In the data rows, 128 means zero.
Some points, one per row:
[089 126 148 147 076 142 086 178 136 114 134 133 151 111 125 156 085 142 186 098 136 089 140 155]
[111 146 155 134 135 119 148 115 132 085 089 138 081 114 152 102 111 170 102 152 139 100 111 080]
[125 161 142 124 085 185 089 128 175 116 121 196 109 153 136 094 135 090 127 071 089 152 127 169]
[091 142 125 143 099 201 101 138 138 158 093 193 091 146 181 136 118 126 110 109 129 169 130 149]
[076 161 136 198 096 131 111 068 174 096 071 143 093 097 136 101 087 169 066 135 072 116 068 124]
[106 136 133 164 104 137 096 104 149 112 094 143 108 113 173 144 099 140 094 130 113 147 092 125]
[151 138 173 168 165 093 142 149 142 078 115 094 110 116 113 121 118 148 166 121 120 112 097 081]
[124 169 158 118 143 135 183 176 145 087 087 142 131 105 145 118 092 154 092 129 149 095 127 096]
[157 135 148 137 122 126 138 173 161 123 146 123 163 105 126 185 097 118 156 129 140 109 146 099]
[139 162 157 104 196 076 213 133 123 113 079 100 133 110 167 136 155 136 083 099 155 082 168 086]
[148 121 146 106 101 175 091 154 149 113 127 182 159 153 176 135 100 094 133 126 131 127 133 133]
[115 118 109 149 112 123 121 151 145 128 140 105 177 140 124 158 121 145 145 082 128 102 100 143]
[106 173 126 110 134 099 157 122 154 106 089 112 143 127 154 147 130 143 066 096 095 085 100 110]
[151 131 107 128 141 141 122 132 133 178 123 131 118 115 129 150 141 094 112 173 140 165 150 123]
[114 122 099 122 133 173 133 128 102 157 133 154 134 168 151 117 145 122 127 114 135 171 143 159]
[162 133 130 112 122 169 082 161 139 108 144 160 153 145 158 121 099 099 146 135 116 142 133 119]
[126 117 148 150 075 149 104 181 193 108 139 126 170 134 130 165 091 164 149 051 126 071 125 136]
[146 114 125 135 107 168 087 160 158 109 133 147 149 130 170 139 077 128 132 111 134 127 104 126]
[100 140 141 140 057 180 097 136 120 143 128 186 085 081 151 168 096 126 100 114 167 160 111 151]
[162 153 147 149 121 135 178 180 124 135 156 141 194 077 072 186 131 130 126 107 152 130 190 116]
[160 125 182 114 086 173 102 167 171 116 128 201 147 145 153 128 091 114 130 117 126 129 162 145]
[131 121 060 095 177 151 142 129 064 197 125 085 098 156 124 097 189 091 151 174 168 204 146 122]
[098 146 091 133 147 154 143 075 121 167 127 155 052 096 127 101 136 111 096 156 172 165 102 128]
[149 143 140 128 126 141 123 153 142 104 133 142 148 138 142 148 118 108 133 104 121 132 107 137]
[140 146 139 129 150 118 141 142 146 102 121 113 136 117 135 163 119 114 137 140 117 137 089 101]
[190 079 041 078 153 145 102 091 081 180 215 122 124 134 119 107 132 063 149 222 160 152 165 102]
[107 094 161 121 096 093 100 119 148 125 101 123 140 145 087 104 119 148 124 126 096 123 107 174]
[121 111 135 123 138 113 117 121 154 108 133 107 163 149 130 146 109 166 124 103 109 095 086 105]
[071 139 128 171 132 147 123 097 124 141 109 145 098 117 131 125 123 165 102 117 110 159 089 133]
[134 143 094 138 149 179 143 135 110 176 110 147 085 134 161 130 135 110 107 161 155 193 144 126]
[105 148 148 117 183 090 186 120 132 094 083 125 125 100 157 118 094 199 072 169 100 093 135 059]
[156 115 187 154 117 116 107 177 149 085 125 116 109 101 122 155 095 160 164 112 126 119 098 098]
[123 096 066 075 174 117 154 079 038 184 186 099 130 176 079 087 203 092 157 165 122 187 166 176]
[136 122 144 097 154 135 127 169 144 117 131 141 147 158 164 146 112 140 121 099 112 104 134 121]
[151 137 104 126 133 160 110 114 122 132 139 133 120 121 163 117 104 088 120 159 103 162 139 136]
Then 16 other points, each followed by its number:
[146 140 143 108 096 180 085 172 170 095 125 175 153 154 151 109 109 087 148 100 132 128 122 127] 0
[134 119 146 183 116 152 094 123 147 135 075 134 111 137 178 131 119 141 108 112 159 131 111 111] 1
[162 062 140 059 192 093 133 083 076 167 161 130 113 189 114 105 190 094 146 187 165 169 134 134] 2
[079 159 178 139 126 094 136 095 145 094 033 116 077 114 179 124 117 182 079 137 139 081 098 066] 3
[162 137 134 102 124 152 106 150 136 098 149 159 145 165 153 126 129 091 130 120 076 142 125 151] 4
[138 133 130 139 141 152 118 160 137 114 118 102 135 138 142 108 110 136 141 092 147 124 092 100] 5
[161 149 174 125 168 106 156 118 117 100 093 114 091 124 162 114 149 114 116 106 159 116 134 098] 6
[158 186 120 120 184 169 203 176 111 130 137 153 133 189 082 071 194 107 164 089 085 178 166 144] 7
[134 147 144 138 144 137 119 121 139 125 097 152 115 116 181 123 127 119 095 101 151 135 136 131] 8
[105 162 162 128 115 092 145 141 151 089 117 094 121 120 100 169 142 167 130 088 088 087 082 101] 9
[126 088 118 148 119 111 107 150 120 132 122 102 175 135 162 167 115 144 163 116 138 086 151 122] 10
[153 147 151 120 122 141 121 177 155 104 132 149 150 142 133 130 113 110 143 098 106 133 106 139] 11
[131 146 115 113 100 170 088 101 131 124 133 177 112 148 150 099 132 099 107 120 068 163 136 168] 12
[179 060 131 136 120 085 157 161 114 167 121 093 211 141 171 179 156 067 171 093 255 047 222 153] 13
[124 120 068 178 132 159 108 099 121 182 106 096 084 152 154 088 154 131 107 126 152 171 133 138] 14
[122 118 119 129 118 096 127 128 072 147 158 085 113 097 095 146 170 094 191 120 193 125 131 146] 15
Which two of these numbered points are nearest to each point below, ignoring the 3 directions in which the first points spread most? Their numbers follow each, nearest first.
[137 105 101 089 151 136 121 131 076 169 154 108 111 151 107 098 157 109 154 159 164 180 126 146] > 5 11
[135 119 134 104 150 145 129 141 114 138 135 143 140 161 122 119 151 110 147 117 133 154 117 158] > 11 0
[087 091 109 109 058 109 097 110 074 171 149 105 077 070 097 152 139 115 147 151 204 134 109 162] > 15 9
[112 131 140 128 142 034 135 095 080 112 124 039 108 087 096 149 161 135 157 134 156 088 127 090] > 15 9
[204 088 144 085 120 184 106 160 155 120 145 181 169 195 191 117 104 065 146 135 152 122 172 109] > 0 8
[096 151 115 159 117 189 134 113 129 172 110 190 095 126 162 140 137 125 080 107 137 187 123 154] > 8 11
[083 114 104 142 148 119 101 097 139 119 099 142 155 118 181 114 089 211 079 160 071 110 147 064] > 10 12
[159 061 149 077 175 096 138 095 088 155 173 133 127 191 069 073 191 118 157 138 132 160 142 177] > 2 12
Here are 16 other points, each followed by its number:
[115 110 129 132 145 115 111 095 119 141 061 127 121 126 229 135 114 161 052 141 163 099 171 091] 0
[081 096 088 156 100 132 124 173 130 182 104 140 203 123 179 182 115 162 119 109 141 087 198 173] 1
[116 152 163 167 097 136 107 129 159 088 104 142 115 090 120 130 090 168 107 129 105 133 086 101] 2
[144 119 085 123 063 221 063 091 120 161 138 208 075 117 168 120 118 124 078 156 174 187 133 099] 3
[145 150 179 184 158 104 147 113 140 090 109 115 092 111 101 088 135 127 150 102 135 123 106 118] 4
[103 161 136 150 096 103 140 109 173 089 095 104 117 127 118 133 129 149 109 097 069 079 077 131] 5
[129 131 110 113 152 070 140 134 113 150 148 073 150 123 080 169 147 093 174 175 146 107 133 122] 6
[135 160 112 122 139 097 187 116 129 097 114 103 164 125 140 145 136 136 073 112 087 083 140 138] 7
[167 135 116 116 170 131 160 155 137 128 140 135 142 091 145 172 108 123 103 166 132 143 158 075] 8
[120 062 080 075 116 094 093 099 076 171 184 083 170 156 080 116 159 130 178 167 160 110 146 154] 9
[061 149 145 167 102 098 131 079 153 106 100 123 114 099 111 140 122 156 109 130 097 107 078 133] 10
[070 167 155 190 110 128 150 080 172 095 095 140 066 084 114 122 095 195 082 119 125 098 052 104] 11
[053 140 091 140 066 147 103 050 112 158 119 145 082 096 121 113 135 106 090 113 142 167 104 189] 12
[146 084 132 085 164 126 127 117 116 143 168 154 183 183 105 105 159 118 149 137 116 149 139 169] 13
[164 104 125 149 129 160 103 171 154 104 125 168 152 115 153 083 070 144 111 137 121 136 139 105] 14
[165 169 128 135 130 078 148 122 148 122 146 076 115 065 071 191 149 115 141 158 109 120 116 074] 15
The same question for these:
[194 129 064 103 208 134 137 135 113 148 184 098 136 141 086 059 138 071 164 194 117 168 174 097] > 14 2
[153 133 125 107 142 160 130 178 141 118 118 154 169 138 190 145 104 119 106 123 134 121 155 111] > 8 14
[101 092 085 103 128 159 114 117 103 210 127 171 120 129 171 141 142 104 113 163 176 170 165 165] > 0 1
[159 134 167 165 095 124 110 159 157 090 126 127 112 068 080 124 074 165 129 136 095 124 109 083] > 2 11
[129 163 135 109 096 163 104 112 168 119 136 171 107 155 106 080 155 073 135 077 055 152 124 174] > 5 7
[108 193 161 109 153 110 218 154 162 099 066 136 127 121 138 115 132 158 074 095 138 066 130 109] > 7 5
[145 055 104 057 132 098 104 091 061 183 198 110 120 154 061 112 169 136 155 178 144 146 148 151] > 9 10
[081 141 158 175 115 126 123 116 169 079 076 142 091 109 126 090 069 211 085 140 095 100 075 086] > 2 11
